In the data rows, zero lies at 4.5, halfway between 4 and 5.
Here are some numbered points:
[4 4 5 6 6 5 4 3 4 2 4 5 8 4 4 2 3 3 5 7 6 4 4] 0
[4 4 5 7 5 5 5 3 4 2 3 3 4 4 4 4 4 3 3 3 4 5 5] 1
[5 4 4 4 5 7 9 4 4 2 2 3 6 8 5 2 3 3 6 9 7 5 3] 2
[4 4 4 5 5 6 9 5 4 2 2 2 1 2 4 4 5 4 3 3 4 4 5] 3
[7 5 3 2 3 3 3 6 6 8 5 3 2 4 6 9 9 4 2 2 3 5 7] 4
[3 3 3 4 5 7 9 5 4 3 5 9 9 9 4 2 2 3 4 7 6 4 3] 5
[5 7 6 3 3 2 2 7 6 8 3 2 4 9 9 6 3 2 3 9 8 4 2] 6
[4 4 4 5 6 6 7 4 4 2 2 3 6 8 4 2 3 3 6 9 6 5 3] 7
[4 4 5 7 6 6 6 4 4 2 2 2 3 4 4 4 4 3 3 3 4 5 6] 8
[4 4 5 7 5 5 3 3 4 3 4 6 7 5 3 2 3 3 5 7 6 4 4] 9
[3 4 5 8 5 4 2 2 4 5 8 7 4 2 3 4 7 8 4 2 3 4 6] 10
[5 5 5 4 4 4 3 4 5 6 7 4 2 2 3 5 6 6 4 3 3 3 5] 11
[6 5 4 2 3 3 4 7 6 8 4 3 2 6 7 9 7 4 2 2 4 6 7] 12
[4 5 5 5 5 4 2 3 4 4 5 7 6 3 3 2 4 4 7 7 5 3 3] 13
[5 5 4 3 4 4 3 5 5 6 6 5 3 2 3 3 4 7 6 5 4 3 3] 14
[4 4 4 5 6 7 8 4 3 2 2 3 6 9 4 2 3 3 5 9 7 5 3] 15
[4 4 4 6 6 6 5 3 3 2 4 8 9 3 3 2 4 9 9 4 3 3 4] 16
[4 4 4 4 5 6 9 5 4 2 2 2 3 6 5 4 3 3 3 5 7 8 5] 17
[4 4 4 5 6 6 6 4 4 2 3 3 5 4 5 3 3 3 3 5 6 6 5] 18
[5 6 6 4 4 3 2 4 5 8 7 4 2 3 4 8 7 5 3 2 4 5 6] 19
[4 5 6 7 5 4 2 2 3 3 6 9 9 4 3 2 4 6 9 9 5 3 3] 20
[4 5 5 5 5 4 2 3 4 5 6 6 3 2 3 3 6 6 4 3 3 3 4] 21
[3 4 5 8 6 5 2 2 4 4 7 8 5 2 3 4 7 8 4 2 3 4 5] 22
[6 5 4 2 3 4 5 7 6 5 4 3 3 7 7 7 4 2 2 3 5 7 5] 23
[6 5 4 2 3 4 5 7 6 6 4 3 3 6 7 7 4 3 2 3 5 6 5] 24
[5 6 5 4 4 3 1 3 5 7 8 7 3 2 3 4 7 9 7 3 3 2 4] 25
[5 5 5 4 4 4 2 4 5 6 7 5 3 2 3 4 6 6 4 3 3 3 4] 26
[5 4 4 4 5 6 9 6 4 2 2 2 2 4 5 4 4 3 2 4 6 8 6] 27
[4 4 4 6 6 6 5 3 3 2 3 4 8 6 4 2 3 3 6 8 6 5 3] 28
[4 5 6 8 5 5 2 2 3 2 4 7 9 6 3 2 3 4 7 9 7 5 3] 29
[5 6 6 4 4 3 2 4 5 8 6 3 2 3 5 9 6 3 2 2 4 6 6] 30
[6 5 4 2 3 3 5 8 6 6 4 3 4 9 9 6 4 2 2 4 6 7 4] 31
[6 5 4 2 3 4 5 7 6 6 4 3 2 6 7 9 5 3 2 2 5 7 6] 32
[4 4 5 6 5 6 5 4 4 2 3 3 3 4 4 4 4 3 3 3 4 4 5] 33
[6 4 3 2 3 4 6 8 6 6 4 3 3 8 8 8 4 3 2 3 5 7 6] 34
[4 4 4 5 5 6 8 5 4 2 3 3 3 5 4 3 3 3 3 4 5 6 5] 35
[4 5 6 7 5 4 2 3 4 3 5 8 8 4 3 2 4 5 9 8 5 3 3] 36
[5 5 4 3 4 4 3 4 5 6 6 6 4 2 3 2 4 5 7 6 5 3 3] 37
[4 5 6 6 5 4 2 2 4 4 7 8 7 2 3 2 4 7 9 8 4 3 3] 38
[3 4 5 6 6 6 7 4 4 2 2 2 2 3 4 4 4 4 3 3 4 4 5] 39
[6 5 4 3 3 3 4 6 6 7 5 3 2 4 6 8 5 3 2 2 4 6 6] 40
[5 5 4 4 4 4 3 4 5 6 6 6 4 2 3 2 5 6 7 6 4 3 3] 41
[4 4 4 5 5 6 9 5 4 3 2 2 2 4 4 4 4 3 3 3 5 6 5] 42
[4 4 4 5 5 6 8 5 4 3 3 2 3 4 4 3 4 3 3 4 5 6 5] 43
[6 5 4 2 3 3 4 6 6 7 5 3 2 3 5 9 7 5 3 2 3 4 6] 44
[4 4 5 6 5 6 6 4 4 2 3 3 4 5 4 3 3 3 3 4 5 6 5] 45
[4 3 4 7 6 6 3 2 3 2 5 9 9 2 2 2 5 9 8 3 3 3 5] 46
[4 4 4 6 6 6 5 4 4 2 3 3 5 6 4 3 3 3 3 5 6 6 5] 47
[5 4 4 3 4 4 3 4 5 6 7 6 4 2 3 2 4 6 7 7 5 3 3] 48
[5 5 4 3 4 4 4 5 5 6 5 3 2 3 5 6 5 4 3 2 4 4 5] 49
[4 4 3 2 4 5 8 7 5 4 3 3 5 8 6 5 4 3 2 3 5 6 5] 50
[5 4 3 2 3 4 6 8 6 6 4 3 3 6 7 8 5 3 2 2 4 6 6] 51
[4 4 4 5 6 6 7 4 4 2 2 2 2 3 4 4 4 3 3 3 4 4 5] 52
[4 5 5 5 4 4 2 3 4 5 6 6 3 2 3 3 5 6 5 3 3 3 4] 53
[6 5 4 3 3 3 3 5 5 8 6 4 2 2 4 7 7 6 3 2 3 3 5] 54
[4 4 5 7 5 6 4 3 4 2 3 5 7 5 4 2 3 3 5 7 6 5 4] 55
[5 4 3 2 4 5 8 8 5 4 4 3 4 6 6 5 4 2 2 3 5 6 5] 56
[4 4 5 7 5 5 3 3 4 3 4 6 7 5 3 2 3 3 5 7 6 4 4] 57
[4 5 6 6 5 4 3 3 4 5 6 6 4 3 3 2 5 6 6 4 4 3 4] 58
[6 5 4 2 3 3 5 7 6 7 4 3 2 5 7 9 5 3 2 2 4 6 6] 59
[5 5 4 3 4 4 4 5 5 6 6 4 3 2 3 3 5 6 6 4 4 3 4] 60
[3 4 5 6 6 6 6 4 4 2 3 3 5 5 4 3 3 3 3 4 5 6 5] 61
[3 3 3 3 5 6 9 6 4 3 4 9 9 9 4 2 3 3 5 8 6 4 3] 62
[5 5 5 4 4 4 3 4 5 5 6 5 4 2 3 2 4 5 5 5 4 3 3] 63
[5 5 4 2 3 3 3 6 6 8 5 3 2 4 5 8 7 5 3 2 3 4 6] 64
[5 6 5 3 4 3 2 5 6 8 5 3 2 4 7 9 5 3 2 3 5 6 5] 65
[5 6 5 3 3 3 2 5 5 8 5 3 2 3 6 8 6 4 2 2 4 6 6] 66
[5 5 5 3 4 4 3 4 5 7 6 4 2 2 3 5 6 6 4 3 3 3 5] 67
[3 4 5 6 6 6 5 4 4 2 3 3 5 5 4 3 3 3 3 5 6 6 5] 68
[5 5 4 4 4 4 3 4 5 6 6 5 3 2 3 3 4 6 7 5 4 3 3] 69
[5 4 3 2 4 4 6 7 5 5 4 3 4 6 6 5 4 2 2 3 5 6 5] 70
[4 4 6 7 5 4 2 3 4 4 6 8 7 3 3 2 4 7 8 6 4 3 3] 71
[4 7 7 4 3 2 1 5 6 9 4 2 3 9 9 9 3 2 3 9 8 5 2] 72
[4 3 4 6 6 6 4 3 3 2 4 8 9 4 3 2 5 9 9 4 3 3 4] 73
[3 4 4 5 5 6 9 5 4 2 2 2 2 3 4 4 4 4 3 3 4 4 5] 74
[6 4 4 2 3 4 5 7 6 6 4 3 3 6 8 9 5 3 2 3 5 7 6] 75
[6 5 4 3 3 3 3 5 5 8 6 4 2 3 4 7 7 6 3 2 3 3 5] 76
[4 4 4 5 5 6 9 6 4 3 2 2 1 2 4 4 5 4 3 3 4 4 5] 77
[3 4 5 7 6 5 4 3 3 2 3 5 8 6 3 2 3 3 6 9 6 4 3] 78
[6 5 4 2 3 4 5 7 6 6 4 3 3 8 8 8 4 2 2 3 5 7 5] 79
[5 4 4 4 5 7 9 4 4 2 2 3 5 7 5 3 3 3 5 9 7 5 4] 80
[3 4 5 9 6 5 2 2 4 4 7 9 4 2 3 5 7 8 4 2 3 4 6] 81
[4 5 5 7 5 5 3 3 4 3 5 6 7 4 3 2 3 4 6 7 5 4 3] 82
[4 5 6 6 5 4 2 3 4 4 6 8 6 3 3 2 4 6 9 8 4 3 3] 83
[4 4 4 5 5 6 8 5 4 3 2 2 2 3 4 4 4 4 3 3 4 4 5] 84
[5 5 5 3 4 3 3 4 5 7 6 4 2 2 3 5 6 6 4 3 3 3 4] 85
[4 4 4 6 6 6 4 2 3 2 4 9 9 3 2 2 5 8 9 4 3 3 4] 86
[4 4 5 6 6 5 5 4 4 2 3 3 4 4 5 3 4 3 2 3 4 5 5] 87
[5 5 5 5 4 4 2 4 4 6 7 5 3 2 3 3 5 7 5 3 3 3 4] 88
New points follow, each followed by the number of its nearest point above.
[4 5 5 4 4 4 4 4 4 5 6 5 4 3 3 2 4 5 5 5 4 3 4] ~ 63
[5 5 5 4 4 4 2 4 5 6 7 5 2 2 3 4 6 6 5 3 3 3 4] ~ 26
[6 5 4 2 3 4 4 6 6 6 4 3 3 6 7 7 5 3 2 3 5 6 5] ~ 24
[4 5 6 6 5 4 2 3 4 4 6 8 6 2 3 2 5 7 8 5 4 3 3] ~ 71
[3 4 5 9 6 4 2 2 4 4 8 9 3 2 3 5 8 7 4 2 3 4 6] ~ 81
[5 6 5 4 4 3 2 4 5 7 7 4 2 2 4 7 7 5 3 2 3 4 6] ~ 19
[6 7 5 2 3 2 2 5 6 9 5 2 2 6 9 9 5 2 1 3 6 9 5] ~ 65
[5 6 5 3 3 3 3 5 5 8 5 3 2 5 7 8 5 3 2 3 5 7 5] ~ 65
[5 4 3 2 4 4 6 7 5 5 4 3 3 4 6 6 5 3 2 2 4 5 5] ~ 70
[5 5 5 5 4 4 3 4 4 4 5 5 4 3 3 2 4 5 5 5 4 3 4] ~ 63
[4 5 6 7 5 4 2 3 3 3 5 7 9 6 3 2 3 4 7 9 6 5 4] ~ 29
[3 4 5 6 5 6 6 4 4 2 3 3 3 4 4 4 4 3 3 3 4 5 5] ~ 33
[3 4 5 7 5 5 2 2 4 3 5 8 7 3 3 2 4 6 9 6 4 3 3] ~ 71
[6 5 4 3 4 3 3 5 5 6 4 3 2 4 6 7 5 3 2 3 4 6 5] ~ 40
[4 4 4 5 5 6 8 5 4 3 3 2 2 3 4 4 4 4 3 3 4 4 5] ~ 84
[4 5 5 6 5 4 3 3 4 3 5 6 7 3 3 2 3 5 6 7 5 4 3] ~ 82
[5 5 4 4 4 4 4 4 5 5 6 5 3 2 3 2 4 5 5 5 4 3 4] ~ 63
[6 5 4 2 3 4 4 7 6 6 4 3 3 6 7 7 4 3 2 3 5 6 5] ~ 24
[5 4 3 2 4 5 8 7 5 4 3 4 8 9 6 3 3 2 3 5 6 5 4] ~ 50
[4 3 3 2 4 5 9 8 5 4 3 3 5 8 7 5 3 2 2 4 5 6 5] ~ 50
[4 4 4 5 6 7 9 5 4 2 2 2 2 5 5 4 4 3 2 4 6 8 7] ~ 27
[4 5 6 7 5 5 2 2 4 3 4 7 9 5 3 2 3 4 7 9 6 5 4] ~ 29
[5 5 4 4 4 4 3 4 5 5 5 5 4 2 3 2 4 5 5 5 4 3 3] ~ 63
[4 4 4 5 6 7 8 4 4 2 2 2 3 6 5 4 4 3 3 4 6 8 6] ~ 17
[5 6 5 4 4 3 2 3 5 7 8 6 2 2 3 5 7 8 6 3 3 3 4] ~ 25
[5 5 5 4 4 4 4 4 5 5 6 5 3 3 3 2 4 5 5 4 4 3 4] ~ 63
[3 4 5 7 6 6 4 3 3 2 3 6 9 5 3 2 3 5 9 9 5 3 3] ~ 78
[3 4 5 7 5 5 3 3 4 3 4 6 8 4 3 2 3 4 7 8 5 3 3] ~ 82
[4 3 4 5 6 6 8 4 4 2 2 2 3 6 5 4 4 3 3 4 6 8 6] ~ 17
[4 3 4 7 6 6 4 3 3 2 5 9 8 3 2 2 5 9 8 3 3 3 5] ~ 46
[5 5 5 4 5 4 3 4 5 5 5 6 4 3 3 2 4 5 5 4 4 3 3] ~ 63
[4 7 7 4 3 2 1 4 6 9 5 2 2 9 9 9 3 2 2 7 8 6 3] ~ 72
[5 4 3 2 3 4 5 7 6 7 4 3 2 3 6 9 7 5 3 2 3 4 5] ~ 44
[3 4 4 7 6 6 5 3 3 2 3 6 9 6 3 2 3 5 9 9 5 3 3] ~ 78
[5 4 3 2 3 4 6 7 6 6 4 3 3 7 7 8 5 3 2 3 4 6 6] ~ 51
[5 5 4 3 4 4 3 5 5 6 5 4 2 3 4 6 6 5 3 2 3 4 5] ~ 49
[3 3 4 7 6 5 3 2 3 3 5 9 8 2 2 2 6 9 7 3 3 3 5] ~ 46
[4 4 4 6 6 6 5 3 3 2 4 7 9 3 3 2 4 9 9 4 3 2 4] ~ 16
[6 5 4 2 3 3 4 7 6 6 4 3 4 9 9 7 4 2 2 4 6 7 4] ~ 31
[4 3 3 2 4 5 9 9 5 3 3 5 9 9 6 2 2 2 4 9 6 4 3] ~ 62
[6 5 4 3 3 3 3 5 5 8 6 4 2 2 4 7 7 6 3 2 3 3 5] ~ 54
[3 4 5 6 5 6 7 4 4 2 2 2 2 3 4 4 4 4 3 3 4 4 5] ~ 39
[4 5 6 8 5 4 2 2 3 3 6 9 9 4 3 2 4 6 9 9 5 3 3] ~ 20
[5 4 4 4 5 7 9 5 4 2 2 2 5 6 5 3 3 3 4 9 7 5 4] ~ 80
[5 5 5 3 4 4 3 5 5 6 5 4 2 4 5 6 5 4 3 3 4 5 5] ~ 49
[4 5 6 7 5 5 2 3 4 3 5 7 7 4 3 2 3 5 8 8 5 3 3] ~ 36
[4 4 4 5 6 6 7 4 4 2 2 3 6 7 4 2 3 3 6 9 6 5 3] ~ 7
